[[ -9.1  -7.5  18.3 -15.7  -5.2 -14.6 -15.9]
 [ -9.0  -7.7  18.2 -15.9  -5.0 -14.9 -15.7]
 [ -9.0  -7.5  18.1 -15.9  -5.1 -14.8 -15.5]
 [  5.6   5.2 -12.6  -4.3  -4.4  -4.7  19.2]
 [ -9.5  -7.6  18.4 -15.2  -5.4 -13.8 -17.2]
 [  4.1   5.4 -17.7   1.0  -5.4   1.6  21.9]
 [  4.2   5.4 -18.3   1.6  -5.4   2.2  22.1]
 [ -9.1  -7.8  18.7 -15.7  -5.1 -14.7 -16.7]
 [ -8.9  -7.8  19.0 -16.0  -4.9 -15.1 -17.0]
 [ -9.0  -7.8  18.7 -15.9  -5.0 -14.9 -16.6]
 [ -9.1  -7.7  18.3 -15.9  -5.0 -14.9 -15.9]
 [  5.1   5.3 -15.0  -1.9  -4.8  -1.9  20.6]
 [ -9.0  -7.9  19.1 -15.9  -5.0 -15.0 -17.2]
 [ -9.0  -7.8  18.7 -15.8  -5.0 -14.8 -16.6]
 [  4.5   5.5 -17.2   0.4  -5.3   0.8  21.7]
 [  3.5   5.2 -19.9   3.5  -5.6   4.3  22.6]]
Counting starts at 0.
Report the entry at row 0, column 1.
A: -7.5
The entry at row 1, column 0 -> -9.0
The entry just left of the largest entry is 4.3
The entry in the top-left corner is -9.1
The entry at row 2, column 2: 18.1
The largest entry is 22.6
The entry in row 2 and column 0 is -9.0
Report the entry directly below 19.1.
A: 18.7
Report the entry directly below -17.7.
A: -18.3
The entry just left of 19.2: -4.7
Report the entry just right of the smallest entry.
A: 3.5
The entry just left of 18.1 -> -7.5
Report the top entry of the column that holds the smallest entry.
A: 18.3
The bottom-left entry: 3.5
The entry at row 1, column 1 is -7.7
The entry directly above 22.1 -> 21.9
The top entry of the column that holds the largest entry -> -15.9
The entry just left of the smallest entry is 5.2
The entry at row 1, column 2: 18.2
The entry just left of 5.5: 4.5
The entry directly above -15.1: -14.7

Questions about the matrix below. Indices start at 0.
1) Find the entry in the top-left corner.
2) Find the entry just left of the largest entry.
3) Find the entry in row 2 and column 0.
4) Find the entry in row 0 and column 2.
5) Find the entry in row 1 and column 0.
6) Find the entry just right of the smallest entry.
7) Find the top-right entry.
8) Find the entry directly above 36.
[[ 45  48 -29  46  47  47  50  47 -21  49 -28 -21  48  49  49]
 [-26 -26  -2 -27 -31 -33 -25 -27  -5 -26  -6  -2 -26 -26 -25]
 [  4   3  34   3   9  -3   2   3  44   2  26  48   2   0   3]
 [ 63  66 -47  64  59  62  68  65 -41  66 -44 -43  66  68  67]
 [  9   9   6  10  14  23   9   9   2   9  15  -3   9  10   8]
 [-17 -16  10 -16 -17 -10 -16 -17   2 -16  14   0 -16 -15 -17]
 [ 28  28 -16  28  29  29  28  28 -12  28 -15 -13  28  28  28]
 [-43 -46  63 -44 -40 -44 -50 -45  56 -48  59  59 -46 -49 -48]
 [ 73  74 -37  74  73  74  76  74 -28  75 -35 -30  74  75  75]
 [ 32  35 -46  33  24  33  39  34 -46  37 -40 -49  36  39  37]]
1) 45
2) 74
3) 4
4) -29
5) -26
6) -45
7) 49
8) 74

Questions about the array below.
1) Give the second entry on the main diagonal.
2) Give the fourth-last entry, reading row by row.
3) Give the first entry in reading order.
4) Give the entry in the top-right corner.
5) Give the entry directly below -0.04.
6) Give the largest entry.
7) Give the first entry in the row that holds the smallest entry.
8) Give the entry just right of the largest entry.
[[ 0.96 -0.30 -0.11 -0.49  0.08  0.41 -0.22 -0.23 -0.20  0.02]
 [-2.17  0.96  0.45  1.56 -0.05 -0.89  0.77  0.99  0.64  0.39]
 [ 0.56 -0.30  0.05 -0.06  0.01 -0.46 -0.23  0.17 -0.58  0.04]
 [-0.90  0.18  0.41  1.03 -0.13 -1.57  0.16  0.96 -0.54  0.20]
 [-0.38 -0.04  0.25  0.68 -0.11 -1.34 -0.03  0.74 -0.68  0.20]
 [ 0.30  0.13  0.00 -0.19  0.26  0.63  0.07 -0.36  0.33  0.05]
 [ 2.37 -0.91 -0.36 -1.45  0.15  0.96 -0.64 -0.63 -0.56 -0.31]
 [-1.06  0.49  0.29  0.90 -0.03 -0.62  0.38  0.58  0.21  0.30]]
1) 0.96
2) 0.38
3) 0.96
4) 0.02
5) 0.13
6) 2.37
7) -2.17
8) -0.91

[[ 21   7  34  24 -24   4  56  56  28  27  50  32  -1]
 [ 68  22  19  -4  24  14  25  24  44  53  60  34  13]]
Counting starts at 0.
Which number is the bottom-left entry? 68
Which number is the smallest entry? -24
The entry in row 0 and column 0 is 21
Which number is the entry in row 0 and column 2? 34
Which number is the bottom-right entry? 13
The top-right entry -> -1

[[ 0.054 -0.002 -0.035  0.063  0.017  0.137  0.084  0.080 -0.020 -0.005
  -0.064]
 [ 0.013  0.022  0.026  0.044  0.039  0.026  0.039  0.029  0.044  0.036
   0.031]
 [ 0.036  0.021  0.006  0.046  0.026  0.058  0.046  0.044  0.017  0.014
   0.000]
 [ 0.045  0.013  0.012  0.069  0.017  0.040  0.044  0.057  0.052  0.054
   0.022]
 [ 0.081 -0.012 -0.039  0.142 -0.005  0.062  0.077  0.102  0.087  0.104
   0.026]
 [ 0.022  0.039  0.053  0.024  0.033  0.004  0.018  0.017  0.043  0.039
   0.059]
 [ 0.097 -0.019 -0.068  0.174 -0.016  0.073  0.094  0.125  0.106  0.121
   0.019]
 [ 0.016  0.049  0.070  0.016  0.036 -0.036  0.006  0.001  0.062  0.047
   0.087]
 [-0.030 -0.002 -0.002  0.062  0.057  0.039  0.066  0.047  0.082  0.062
   0.050]
 [-0.025  0.100  0.168 -0.037  0.053 -0.200 -0.078 -0.077  0.137  0.105
   0.241]
 [-0.042 -0.008 -0.002  0.067  0.061  0.044  0.070  0.045  0.084  0.066
   0.058]
 [ 0.078 -0.013 -0.042  0.141 -0.005  0.064  0.082  0.100  0.090  0.098
   0.023]]
What is the entry just right of the smallest entry? -0.078
What is the entry just left of the largest entry? 0.105
The entry just left of 0.014 -> 0.017
What is the entry just right of 0.102? 0.087
What is the largest entry? 0.241
What is the entry just left of -0.200? 0.053
The entry just left of 0.064 is -0.005
The entry just left of -0.039 is -0.012
What is the entry just left of -0.036? 0.036

Questions about the table below.
1) Find the smallest entry in the last row.
2) Find the first entry, reading row by row.
3) Find the entry just right of -41.
4) Find the bottom-right entry.
5) Find the bottom entry of the column that holds the largest entry.
6) Find the entry just right of 44.
7) Find the entry directly above -29.
8) Find the smallest entry in the last column.
39	-41	22	-4	38	35	44	28	-48	21	-7	28	29	40	40	-38
26	-45	4	23	33	39	36	21	-31	2	0	15	-29	34	34	-28
1) -45
2) 39
3) 22
4) -28
5) 36
6) 28
7) 29
8) -38

B = [-115.230, 147.217, 131.396, 166.616]
What is the last entry?
Answer: 166.616
The minimum -> -115.230
The 3rd entry from the right is 147.217

Questions about the grid below.
1) Report the last entry, reading row by row.
2) Report the entry directly below -51.
3) Report the entry just left of 46.
4) Report the entry in the bottom-left corner.
5) Report the largest entry in the last row.
6) Report the smallest entry in the first column.
7) Report the fourth entry in reading order.
8) Report the second entry, reading row by row.
[[ 47 -35  21  21   3 -36   3  54  16  36  41 -53  63  62  15]
 [  9  14 -67  35  57 -57  17 -21   0 -30  26  30 -62 -22 -33]
 [-75  16  62 -20  35  75 -74 -48  54  34  73 -55 -51  38 -64]
 [-17 -40  18 -50 -49  -7   1   9   3 -37  29  16 -39   2  65]
 [ 44 -24   8 -61  58 -58 -37 -15  64 -23  73  55  17  70   8]
 [ 61   2  30  -7  23  17 -65  31   0 -42  45  27  62 -36 -32]
 [-62  71 -38  38  17 -62 -26 -72  46  20  39  29  38  55 -21]
 [ 36  26  16  27 -25  34   6  55  44   6 -30 -71 -62  25  69]
 [-19  47 -33  36 -45  51  49  47   0 -70 -14 -50 -19 -30 -23]
 [ 20 -33 -46 -23  15  33 -36 -73  61  70  32   3 -33 -67  32]
 [-65  75 -60  63   2 -56  20  65 -74  43  29  48 -64 -24  26]]
1) 26
2) -39
3) -72
4) -65
5) 75
6) -75
7) 21
8) -35
